[[127, 129, 119, 124, 122, 124, 122, 135, 128, 124, 107, 112, 133, 122, 127, 130], [129, 129, 141, 124, 115, 124, 130, 144, 128, 124, 112, 124, 133, 122, 127, 130], [127, 129, 135, 124, 116, 125, 130, 144, 128, 124, 114, 124, 133, 122, 127, 130], [129, 129, 141, 124, 123, 136, 130, 156, 128, 124, 141, 129, 133, 124, 133, 124], [140, 129, 128, 137, 123, 131, 128, 108, 128, 124, 133, 134, 125, 121, 127, 130], [129, 129, 117, 124, 123, 114, 141, 135, 128, 124, 141, 129, 133, 148, 127, 130], [140, 129, 129, 124, 140, 106, 130, 135, 128, 125, 143, 129, 133, 122, 124, 130], [117, 129, 122, 124, 126, 102, 140, 135, 128, 124, 141, 129, 133, 135, 127, 130], [129, 129, 113, 124, 123, 120, 139, 135, 128, 124, 141, 129, 133, 152, 130, 130], [129, 129, 117, 124, 140, 108, 130, 135, 128, 126, 144, 129, 133, 122, 124, 130], [129, 129, 140, 125, 128, 99, 138, 135, 128, 124, 141, 129, 133, 131, 127, 130]]
The third largest entry: 148
The entry just right of the smallest entry -> 138
Give the fourth entry in reading order.
Answer: 124
The entry just left of the largest entry is 130
The 1st entry in reading order is 127
Give the second smallest entry.
Answer: 102
The largest entry is 156
Give the fifth entry in reading order.
Answer: 122
The minimum -> 99
Give the entry just left of 136.
Answer: 123

x =
[[126 125 125 129 127 129 122 121 128 126 133 125 122]
 [124 131 122 128 129 133 117 129 140 129 128 134 134]
 [126 128 103 119 126 122 128 126 128 137 123 119 127]
 [126 128 129 121 127 129 130 127 132 132 124 121 130]
 [139 130 126 129 128 133 128 130 130 131 125 135 132]]
Rows and columns are numbered from 1.
The entry in the top-left corner is 126
The entry at row 3, column 1: 126
The entry in the bottom-left corner?
Answer: 139
The entry directly above the centre entry: 117
The entry directly below the centre entry?
Answer: 130
The entry in the bottom-right corner is 132
The maximum?
Answer: 140
The entry just right of the largest entry?
Answer: 129
The bottom entry of the column that holds the smallest entry is 126
The entry at row 2, column 1 is 124
The entry in row 1 and column 2?
Answer: 125
The entry just right of 137: 123
The top-right entry -> 122
The entry directly below 103 is 129
The entry directly above the largest entry?
Answer: 128
The top entry of the column that holds the smallest entry: 125
The entry directly below the largest entry: 128
The smallest entry: 103
The entry just left of the smallest entry?
Answer: 128

data =
120	123	135	117
133	109	109	126
129	127	127	129
125	131	132	122
111	108	138	103
133	101	102	116
120	129	136	114
132	121	117	126
124	123	136	139
133	124	115	120
131	141	128	122
135	141	121	120
132	145	127	121
The third smallest entry: 103
Which number is the 1st entry, reading row by row? 120
Which number is the entry just left of the smallest entry? 133
The entry just left of 139: 136
The third-last entry, reading row by row: 145
Which number is the entry in the top-right corner? 117
Which number is the third entry on the diagonal from the top-right corner? 127
Which number is the last entry, reading row by row? 121
The second smallest entry: 102
Which number is the 5th-last entry, reading row by row? 120
Which number is the entry in the bottom-left corner? 132
The entry just right of 125 -> 131
The top entry of the column that holds the smallest entry is 123

arr =
[[157  99 152 152 126  99 108 103 154]
 [112 150 134 154 155 148 107 136 138]
 [111 155 130 127 119 139 138 129 122]
 [157  99 134  99 152  99 152  99 125]
 [130 114 130 106 150 117 146 137 129]
 [131 132 141 117 112 118 136 117 141]
 [148 106 116 119 137 105 139 115 120]
 [105 145 156 104 108 140 151 139 156]
 [157  99 143 149 100  99 116  99 146]
 [107 155 101 150 157 150 108 153  99]
 [157  99 136 151 100  99 106  99 142]
 [126 129 136 155 124 129 103 146 141]
 [113 149 148 156 155 143 102 140 149]
 [155 100 151 135 155 104 125 104 145]]
Rows and columns are numbered from 1.
The entry directly above 114: 99
The entry in row 1 and column 3 -> 152
The entry in the bottom-right corner -> 145
The entry at row 2, column 1 -> 112
Find the entry in the top-left corner.
Answer: 157
The entry in row 2 and column 3 is 134
The entry at row 3, column 2 is 155
The entry at row 3, column 1 -> 111
The entry at row 1, column 2: 99
The entry directly below 118 -> 105
Find the entry directly above 113.
Answer: 126
The entry just left of 153: 108
The entry in row 3 and column 3: 130

B = [122 137 127 130 119 132 102 129 129 130 120 129 132]
The entry just right of 102 is 129
The entry just left of the centre entry: 132
